One turn moves every row onto another: examples first, then more rows asked:
bakop: [-1.91  0.50 -0.73 -2.16  0.87  2.84  1.06 -3.30 -2.11  2.41  1.04 -2.49
  3.22 -0.64 -1.63 -0.33  1.61  4.17 -1.63 -0.58 -2.22  1.12 -1.41 -0.56
 -4.64 -0.64 -1.80  0.81 -0.49 -1.11  0.21  0.04  2.44  1.17  0.17  1.44
  3.20 -2.08  1.34 -2.69 -0.31  0.38  3.18  0.48]
vuz: [-0.17  0.88 -1.93  1.85  0.58 -0.09  1.08  0.13 -1.62  0.44  1.49 -1.23
  1.20  0.70  0.83 -2.97 -0.55  1.44  0.55  2.61 -1.24 -2.41 -0.70 -0.18
 -3.82 -2.77 -1.38  0.04  1.08 -2.37  4.22  0.56  0.69 -0.46 -0.81  2.84
  2.88  0.20  2.15 -0.75  0.92  3.52 -0.14  0.52]
zego: [-1.65  0.91 -0.20 -1.08  2.02 -0.65 -0.22 -1.05 -2.05  2.54  3.97 -1.95
  3.68 -1.53 -3.06 -0.80  1.22  2.41 -3.05  1.92 -0.77  0.50 -1.55  0.00
 -3.81 -3.09 -1.77  2.69 -1.64 -1.69  1.46 -0.32  1.40  0.43  1.64  0.87
  2.55 -2.08 -0.91 -1.55 -0.28  3.02  3.28  1.44]
Gib: [-0.47 -0.64  0.84 -1.73  0.52  3.37  0.36 -1.68  0.30  2.72  2.67 -1.78
  0.99 -2.58 -2.74  1.11  1.00  1.88 -2.12  0.79 -0.90  2.59 -1.20  0.39
 -4.84  0.29 -1.06  0.70  0.43 -1.39  0.67 -0.17  2.53 -0.06 -1.87  1.76
  4.30 -4.53  0.23  0.30 -0.41  0.05  0.15  0.14]
bame: [-1.19 -3.05  0.10  1.68  0.78  1.26  1.41 -0.18  1.47  0.88  1.77  2.15
  0.92 -1.61  2.18 -1.63 -0.48  2.85 -0.32  1.82 -0.47  0.44  1.16  0.12
 -1.06 -0.64 -2.18 -1.52 -0.42 -2.69  2.68  3.62  1.81 -1.09  1.08  1.52
  3.22 -0.20  0.96 -0.29 -1.24  2.74  1.64  1.18]
Sopes: [ 0.36  0.29 -0.48  1.13  0.55  0.72  1.19  0.34  0.10  1.90  1.72 -0.55
  0.88  0.03  1.46 -0.84  0.72  0.98  0.37  2.24 -2.07 -2.62 -0.98 -0.79
 -2.80 -1.00 -2.55  0.60  2.84 -3.50  3.75  1.93 -0.41  0.60 -1.23  3.27
  3.90  0.45  1.99 -1.34  0.91  3.08 -0.89 -0.21]
gur: [-0.84 -1.11 -1.58  1.53  1.27 -0.45 -0.10 -1.92  0.41  1.31  1.96 -1.06
  0.36 -2.43  1.49 -0.81 -2.37  0.12  1.12  2.31 -0.30 -1.14 -0.80  1.19
 -0.13 -0.11 -1.74  0.94 -0.63 -2.75  2.19  0.62  0.51  1.03 -0.86  0.51
  1.47  1.15 -2.41 -2.00 -0.17  2.69 -0.53  1.85]
diti: [ 1.01 -0.16  1.38 -1.77  1.73  0.23  1.08 -0.10  0.42  1.95  1.85 -1.90
  1.30 -3.82 -2.53  1.21  1.38 -0.46 -2.18  2.49 -0.27  0.56 -1.41  0.53
 -4.78  0.10 -1.35  0.97  1.79 -1.73  1.64  0.05  0.86 -0.58 -0.51  0.77
  3.40 -4.17 -1.26  0.73  0.20  0.25 -0.77 -0.88]
lidov: [-0.71  0.12  0.13 -1.94  0.04  3.44  2.62 -3.51 -1.52  1.96  0.50 -2.23
  1.29 -2.13 -1.21 -0.19  1.81  1.81 -1.23  0.92 -1.08  1.37 -1.04 -0.30
 -4.86  1.40 -2.25  0.29  0.97 -0.59  0.37  0.29  2.56  0.27 -1.84  0.86
  3.97 -3.12  0.40 -1.11 -0.13 -0.46  0.69 -0.99]
Sigop: [-2.13  0.06 -0.19 -1.39  0.72  2.84 -0.43 -2.20 -1.19  3.21  3.92 -1.87
  2.47 -1.23 -3.03 -0.10  0.92  3.61 -2.66  0.52 -1.33  2.53 -1.26  0.05
 -4.16 -1.60 -1.41  1.73 -1.71 -1.39  0.58 -0.49  2.79  0.58 -0.50  1.95
  3.68 -3.34  0.53 -1.26 -0.71  1.77  2.68  1.57]
gagav: [-0.62 -1.88 -0.40  0.11  0.08  1.30  2.00 -0.93  1.06  1.66  2.57 -0.95
  0.85  0.09  2.16  0.99  0.18  1.81 -0.80  1.59 -3.00 -1.03 -0.99 -0.39
 -3.16  0.05 -3.45  0.11  1.98 -4.88  3.07  3.15  1.01  1.49 -1.42  4.40
  3.09 -0.65  1.10 -1.52  0.42  2.34 -1.05  0.19]
zifak: [-0.91 -2.83 -0.10  1.72  1.39  1.38  0.82  0.51  1.45  0.85  1.10  2.31
  0.56 -1.96  1.99 -1.94 -0.37  2.95 -0.12  1.63 -0.54  0.13  1.35 -0.04
 -0.82 -0.87 -1.71 -1.87  0.05 -2.92  2.95  2.66  1.65 -1.08  1.36  1.46
  3.03 -0.34  1.14 -0.20 -0.53  2.44  1.46  0.82]
puvup: [-2.21 -0.07  1.09 -0.69  1.56  0.52 -1.03 -1.49  0.48  0.88  1.67 -0.85
  2.28 -2.87 -1.76  0.89  1.52  0.31 -2.56  3.51 -2.16  1.38 -3.02  0.03
 -2.87  0.13 -2.43  0.38  2.18  0.10  1.29  0.18  1.00 -0.40 -1.53  0.69
  1.90 -4.33 -0.60  1.04 -1.12  1.47  0.46 -2.87]
tek: [-2.00  0.46  0.67 -0.49  2.52 -1.15 -1.55 -0.48 -0.06  0.69  1.41 -1.08
  3.71 -2.43 -2.17  0.66  1.35  0.61 -2.84  3.38 -2.38  0.28 -3.50  0.21
 -3.09 -1.60 -2.07  0.80  1.95 -0.11  1.65  0.04  0.18 -0.26  0.38  0.18
  1.18 -3.24 -0.52  0.48 -1.28  1.96  1.83 -2.18]
Zuzig: [-0.80 -1.20 -1.00  0.92  0.11  0.01  1.73 -2.67  0.40  0.50  1.42 -0.95
 -0.15 -1.46  1.61  0.16 -1.86 -1.01  1.02  2.00  0.22  0.01 -0.71  2.06
 -0.92  1.16 -1.07  1.01 -0.21 -2.32  1.63  1.86  0.88  0.88 -1.09  0.40
  2.72  1.19 -1.33 -1.48 -0.10  1.20 -1.00  1.79]
pok: [ 0.38  0.42 -0.27 -1.09  2.86 -1.46  1.07 -1.28 -1.50  1.98  1.02 -2.73
  3.60 -3.83 -0.92 -1.09  1.01  1.57 -1.75  2.76 -1.43 -1.84 -1.94 -0.94
 -4.35 -1.25 -3.65  0.57  0.82 -1.44  1.97 -0.20  0.55 -0.19  0.70 -0.19
  0.61 -2.33 -2.93 -1.66 -0.50  2.20  1.42 -1.08]
mura: [-4.40  0.20 -0.10 -0.72  0.98  1.40 -0.86 -2.66 -1.58  0.72  1.99 -0.89
  3.02 -0.29 -2.44  0.43  1.56  1.84 -3.62  2.22 -2.37  2.66 -2.50  0.53
 -2.83 -1.36 -1.53  1.42  0.48 -0.06  0.60 -0.12  2.23  0.91  0.04  1.01
  2.75 -3.06  1.37 -0.32 -0.86  1.52  3.26 -1.05]
mis: [-1.75 -2.58 -1.69  0.29 -0.34  0.79  2.31 -2.05 -0.08  0.20  2.84 -1.71
  1.18  0.79  2.06  0.02 -1.34  2.66 -1.46  1.77 -2.84 -0.08 -0.70  0.58
 -4.63 -1.05 -2.92 -0.68 -0.16 -4.45  3.19  2.57  3.02  0.88 -1.23  4.88
  1.57 -1.50  0.83 -1.00  0.12  2.33 -0.34  1.20]
Kenod: [-1.17 -1.03 -1.17 -0.13 -0.06  0.59  1.36 -2.71  0.59  0.07  0.78 -1.22
  0.11 -0.27  1.33  0.65 -1.70  0.47  1.49  0.20 -0.43  0.55 -1.10  2.40
 -1.69  0.87  0.55  0.49 -1.01 -2.16  1.09  2.12  1.24  0.95 -0.56  1.38
  2.94  0.79  0.54 -1.56  0.15  0.02 -0.50  2.42]
fudi: [-1.51 -2.71  0.15  1.01  0.58  0.31  1.98 -0.58  1.15  0.18  1.79  2.09
  1.02 -1.08  2.25 -1.68 -0.20  2.79 -0.18  1.86 -0.25  0.58  0.92  0.30
 -1.42 -0.73 -1.82 -1.54 -1.37 -2.40  2.69  4.12  2.06 -1.36  1.59  1.74
  2.88 -0.41  1.17 -0.10 -0.78  2.72  1.80  1.28]
rul: [-1.01 -0.84 -2.05  0.85  1.84 -0.11 -1.70 -1.49  0.63  1.45  1.76 -1.25
  1.12 -1.66  1.20 -0.89 -2.57  2.31  1.65  0.62 -1.35 -1.09 -1.32  1.03
 -0.43 -1.12 -0.47  0.38 -1.58 -2.83  2.05  0.08  0.56  1.10 -0.19  1.39
  0.81  0.91 -0.97 -2.45  0.07  2.29  0.11  2.46]
Lofab: [-3.64 -0.26  0.58 -0.82  0.63  2.24 -0.53 -2.90 -0.44  0.86  2.04 -0.73
  1.83 -1.60 -2.09  0.70  1.65  1.03 -3.00  2.80 -2.17  2.89 -2.47  0.26
 -2.81  0.29 -2.11  0.86  1.24  0.13  0.67  0.04  2.29  0.34 -1.82  1.22
  2.80 -4.17  0.65  0.53 -0.83  1.11  1.39 -2.22]
gog: [-1.39 -2.25 -0.01  0.60  1.10 -0.08  1.70 -0.10  0.87 -0.20  1.12  2.04
  0.79 -1.04  2.07 -2.08 -0.02  2.97  0.01  1.81 -0.24  0.16  0.89  0.28
 -1.25 -0.98 -0.96 -1.69 -1.49 -2.39  2.98  3.45  2.01 -1.56  2.10  1.86
  2.48 -0.68  1.48  0.09  0.04  2.34  1.54  1.08]
gofet: [-1.47 -0.89 -2.68  1.30  0.03 -0.07  1.84 -1.43 -1.66 -0.51  2.08 -1.98
  1.48  1.21  1.11 -2.37 -1.82  2.48 -0.67  2.42 -1.73 -0.88 -0.59  0.74
 -5.01 -2.91 -1.58 -0.77 -0.74 -2.99  3.81  0.95  2.85 -0.40 -0.77  3.91
  1.44 -0.97  1.37 -0.45  0.48  3.03  0.28  1.34]
kol: [-1.14  0.71 -0.92 -1.74  2.56 -0.11  0.13 -1.88 -2.14  2.38  1.40 -2.76
  4.60 -1.72 -1.37 -0.85  1.08  4.06 -1.94  0.60 -2.51 -0.89 -1.91 -0.92
 -4.35 -2.30 -2.77  0.92 -0.66 -1.71  1.21 -0.33  1.27  0.84  1.65  0.74
  1.07 -1.59 -0.82 -3.01 -0.61  1.95  3.52  0.47]
lut: [-1.32 -0.84 -1.77 -0.17  0.93  0.58 -0.82 -1.99  0.76  0.58  0.96 -1.36
  0.88 -0.29  1.03  0.13 -2.27  2.54  1.95 -0.61 -1.40 -0.10 -1.50  1.73
 -1.33 -0.57  0.95  0.04 -1.89 -2.50  1.38  1.00  1.05  1.17 -0.05  1.88
  1.69  0.62  0.83 -2.15  0.27  0.63  0.22  2.88]
mipa: [ 0.30  0.83  0.74 -1.38  2.68 -2.13  0.77  0.28 -1.06  1.83  2.68 -1.89
  3.02 -3.03 -2.65  0.04  1.55 -0.11 -2.76  3.23 -0.11 -0.67 -1.79  0.31
 -4.07 -2.02 -1.81  2.09  0.50 -1.79  2.18 -0.14  0.21 -0.23  1.76  0.08
  2.32 -2.67 -1.95 -0.35  0.14  2.14  1.26 -0.03]
siz: [ 0.62  0.08  0.43 -1.27  1.35  0.76  2.56 -2.33 -1.15  1.65  0.41 -2.48
  1.55 -4.02 -0.79 -0.59  1.51  0.15 -1.33  2.88 -0.54 -0.39 -1.34 -0.61
 -4.72  1.11 -3.35  0.12  1.84 -0.79  1.44  0.06  1.35 -0.59 -1.37 -0.06
  2.48 -3.36 -2.15 -0.50 -0.25  0.73 -0.38 -2.02]
rem: [-1.03 -2.49 -0.18  0.96  1.60  0.60  0.99  0.54  1.15  0.21  0.78  2.20
  0.49 -1.56  1.91 -2.29 -0.16  2.90  0.13  1.73 -0.41 -0.12  1.24  0.08
 -0.91 -1.10 -0.99 -1.95 -0.60 -2.75  3.11  2.47  1.74 -1.37  1.96  1.74
  2.62 -0.76  1.66  0.00  0.18  2.12  1.32  0.73]
Tebu: [-3.47  0.60 -0.03 -0.66  2.13 -0.65 -1.47 -1.16 -1.25  0.45  1.66 -1.11
  4.25 -0.84 -2.53  0.36  1.39  1.63 -3.44  2.51 -2.59  1.07 -3.07  0.55
 -3.01 -2.48 -1.56  1.51  1.01 -0.13  1.19 -0.15  0.86  0.58  1.29  0.35
  1.61 -2.37  0.69 -0.39 -1.05  1.95  3.58 -1.10]

rem moves to bame
Sopes moves to mis
Kenod moves to rul
Now these:
Sigop moves to mipa
Lofab moves to Tebu
siz moves to bakop

